In the data rows, 50 means zero.
Here are some points, one per row:
tensor([72, 57, 69, 59, 66, 80, 51, 60])
tensor([53, 77, 51, 52, 53, 57, 58, 55])
tensor([51, 61, 58, 65, 64, 57, 56, 52])
tensor([65, 57, 69, 51, 73, 83, 53, 64])
tensor([78, 64, 63, 55, 61, 60, 50, 65])
tensor([53, 51, 55, 73, 67, 56, 57, 55])
tensor([58, 77, 61, 59, 56, 52, 56, 55])
tensor([59, 51, 52, 55, 58, 51, 72, 55])
tensor([53, 68, 52, 58, 52, 53, 59, 51])
tensor([72, 52, 58, 55, 67, 91, 58, 77])
tensor([58, 73, 59, 52, 50, 51, 61, 53])
tensor([51, 52, 53, 59, 69, 55, 64, 58])
tensor([61, 59, 67, 55, 65, 84, 56, 93])
tensor([57, 56, 58, 67, 56, 60, 57, 60])
tensor([90, 59, 59, 70, 56, 58, 57, 73])
tensor([65, 82, 52, 89, 52, 53, 51, 64])
tensor([64, 52, 88, 56, 77, 56, 69, 65])
tensor([56, 56, 52, 77, 82, 58, 82, 55])
tensor([72, 58, 56, 57, 65, 69, 60, 67])
tensor([66, 56, 58, 58, 53, 59, 50, 64])
tensor([52, 58, 61, 51, 65, 53, 55, 57])
tensor([52, 57, 52, 61, 66, 57, 81, 55])
tensor([55, 51, 77, 61, 63, 57, 63, 57])
tensor([57, 53, 64, 51, 51, 52, 70, 51])
These points spread out most along one direction. For each point below, how far along it does it lie, from 0 to 99? The average is 50, and the first point in the table lies past the average.
tensor([90, 59, 59, 70, 56, 58, 57, 73]) 63
tensor([53, 51, 55, 73, 67, 56, 57, 55]) 41
tensor([65, 57, 69, 51, 73, 83, 53, 64]) 75
tensor([65, 82, 52, 89, 52, 53, 51, 64]) 38
tensor([57, 56, 58, 67, 56, 60, 57, 60]) 46
tensor([61, 59, 67, 55, 65, 84, 56, 93]) 85
tensor([72, 52, 58, 55, 67, 91, 58, 77]) 84
tensor([52, 58, 61, 51, 65, 53, 55, 57]) 43
tensor([64, 52, 88, 56, 77, 56, 69, 65]) 61
tensor([72, 58, 56, 57, 65, 69, 60, 67]) 63
tensor([58, 77, 61, 59, 56, 52, 56, 55]) 37
